Rows swapped in pairs by one turn or mirror: which row each one swaps with:
pokob: [ -2 -25   0 -14  -6   0  -4 -10   8 -40  -6  -8   5   4  12 -32 -21   0
  31 -11]
Gefi: [-25   7  11 -21 -18 -24  17  -9 -10 -33   1 -15 -26   6  20   3 -13  24
  -9 -17]
kuzo: [ -8 -10 -42 -23 -20  15  25   5   7  27  20  -7  13 -14  15 -10 -18  28
  -2  -8]
dulo: [-25  -1 -18 -14 -10   5   6   8  15 -50  -5  15  23  -6  27 -12  -5  12
 -10   5]
ton: [ 11  27  -8   4  12  19   4 -14 -18  29   4  26 -10 -10  -3   6  -9 -12
   4  -6]
teg: [-14   5 -33  -5 -35 -14 -18  -5 -18  -9  -4  26 -10   3   3 -22 -29   3
  13 -22]
fosum: [-22  -9 -15 -11  -2  31 -12  -8  33   3  32  -1 -13  14   9  10   1  10
  13 -21]
zapo: [-14  -8  -9 -11 -10   7   0  62  -6 -22  14   6  -7  12  12  -7 -33   8
   9 -11]
gopi: [ -2  -3  18   0   2 -23 -36   1   5 -14 -27   4   4 -22  25 -25 -13 -18
 -16 -16]
navi: [  4 -29  -7 -12  -1   6   6  35 -18   7  21  39 -16  17  13   4 -30   1
  15 -11]
Lisis: [ 11 -11   2  -2 -21  18  19  -8  19  -6  28   4  21 -36  -8   3  -2  -4
   7 -20]
Lomad: [-11  21 -25  18  -7  -7  15   6 -32   9   9  17  31   8  10   0  -3  -5
 -20 -24]
monev: [-14 -21  -3  -1 -36 -20   9  25   1 -18  27 -10  -4 -39  22  -5   2   4
   7 -31]
sodo: [ 35 -25  -7 -16  16  12  -8 -14 -16 -24   2 -22 -11  -4  23   9  -5  12
 -28 -17]
fami: [-28  -3 -19 -17 -13 -14  23  -4 -22  -1   8 -30 -36  13  16 -12  -7  17
  -1   4]
nazo: [  4 -22   1 -27  -8   5  -1  -9   3   9  30 -13 -28   7  41  -8 -29 -14
   2 -43]
kobev: [ -2  16 -12  16  12  20  21  -6   6  23   0  16  -8  -2  -8   6  -9 -11
   7  20]
Muto: [-30  -6 -14 -18 -12  22  -4   0 -19 -22   2  12  33 -26  29  21 -14 -27
 -13  -1]
muzu: [-35   8   0 -31   4  -5 -11 -16 -19 -27   4   2 -18 -27  21  20 -23   8
 -31 -14]
Lolo: [ -7  15  15 -27  -2 -15  -5 -30   0  27   2  11   1 -17  21  10 -23  -6
 -23   9]
kagef: [ -9  -8  -8  12   1  -8 -16  27 -13  -4 -21 -23   7  21  28   0 -13 -10
 -45 -13]
gobef: [ -6  -7  -6  -4  -1   2  -6 -21  -4 -11 -10  31  -4 -36  12   2 -21   6
 -53 -18]
dit: [ 23  -5   7 -15   9 -10 -14  29   0  17  12  -5 -18  29  19 -29 -16   2
 -17 -18]
keka: [ -8   7  11   7  -9 -14  35  31 -11  -5  11   9  35  -4  10  -4 -12  10
 -24 -19]
kevi: [ -1 -13  -7  11   4  -7   2   9  -9   3  12  23   6 -16  20  -7 -40 -20
  40  12]
mati: [-38   3   4   3 -14   8  -4  -1 -15  -9 -10 -48  16  -6  11 -11   5  -8
  -2   3]
fiza: [ 18  -5  -8  -6   5  10  26   6 -41 -25  17  12  -9 -11  16  -3  22 -10
  -7 -16]
rutam: [-24 -18 -14 -14  24  16   3 -28  11   5  13  20 -16   5  18  -3   4  18
  19   9]
Mev: [-14 -27  22   7   0  -1 -16  -2 -21   6 -10  -9  13 -30 -15 -20 -14 -10
 -32   1]
tonov: [ -3 -23  -3  -8  -2  -4   0  61 -18  -6  17 -13  12   0  12  -2 -24  -3
 -33 -11]
boref: [-17 -14   2 -15  10  -8  22  -6 -28   7   2   7 -35 -33  25   9  -2  -1
 -43 -10]
Taz: [ -2 -18 -26 -18  24   2 -13 -28  -3  19  -2  16  10 -27  16  22 -23   3
 -22   5]
Bateb: [  4 -50  -7  -7 -15 -14  -8  24   1   3  -9 -32  -8  -3  28 -15 -31   8
 -30 -15]
Rof: [-43   8  -2 -29 -13   5   4  -1  -4  -9  20  13   5 -28  25  34 -25  12
   3 -19]
buz: [ -8 -20  -5  -2   8  -6  -4  -9 -11  23   1 -13 -13  29  23   0   0  -9
  34 -31]
zut: [  9 -10 -13  39 -10 -10 -19  16   0  19  17  -2   5   0   8   7 -14 -12
  26  -4]
muk: [  5 -35 -17   4   6  -8 -38  23   0  16   4 -11 -28   3  -8 -17 -20  -1
 -11 -16]
led: [-38  17  -6  -3  -3  18 -16  -7  16  16   5  -8  -1 -10  18  22 -41  17
  10  -9]
binin: [ 23 -28   5 -31  -2   2  11   9  24   5   9  -6 -11 -22  26   3  13   3
 -34  -2]
Bon: [ 18  -5 -14  27  -5  29 -12  -5   9 -19   3 -18   2  -7  17  14   7 -13
 -31 -22]
dela: [-11   9   2  -1  -8  21   4  -1  13   6   5  23  11  -5   8 -20 -47 -31
 -22  14]
Ludo: [-14 -18 -14 -14  -6  23  -3  41 -12 -26  20 -23 -34 -18  19 -17  -7  -8
   0 -21]
namo: [ -7 -16  -4 -18  -1   8 -10   1 -12  34  -7 -26 -10  35  14  -6 -11  -3
  23  -2]
vuvik: [-21 -52   9  -6  10   1  12 -12 -26  -7 -11  -6 -10 -26  23 -26  -6 -17
  -3   6]

Swapped with muk: Taz
Swapped with zut: rutam
Swapped with vuvik: Bon
Swapped with namo: ton
Swapped with mati: fiza
Swapped with tonov: muzu

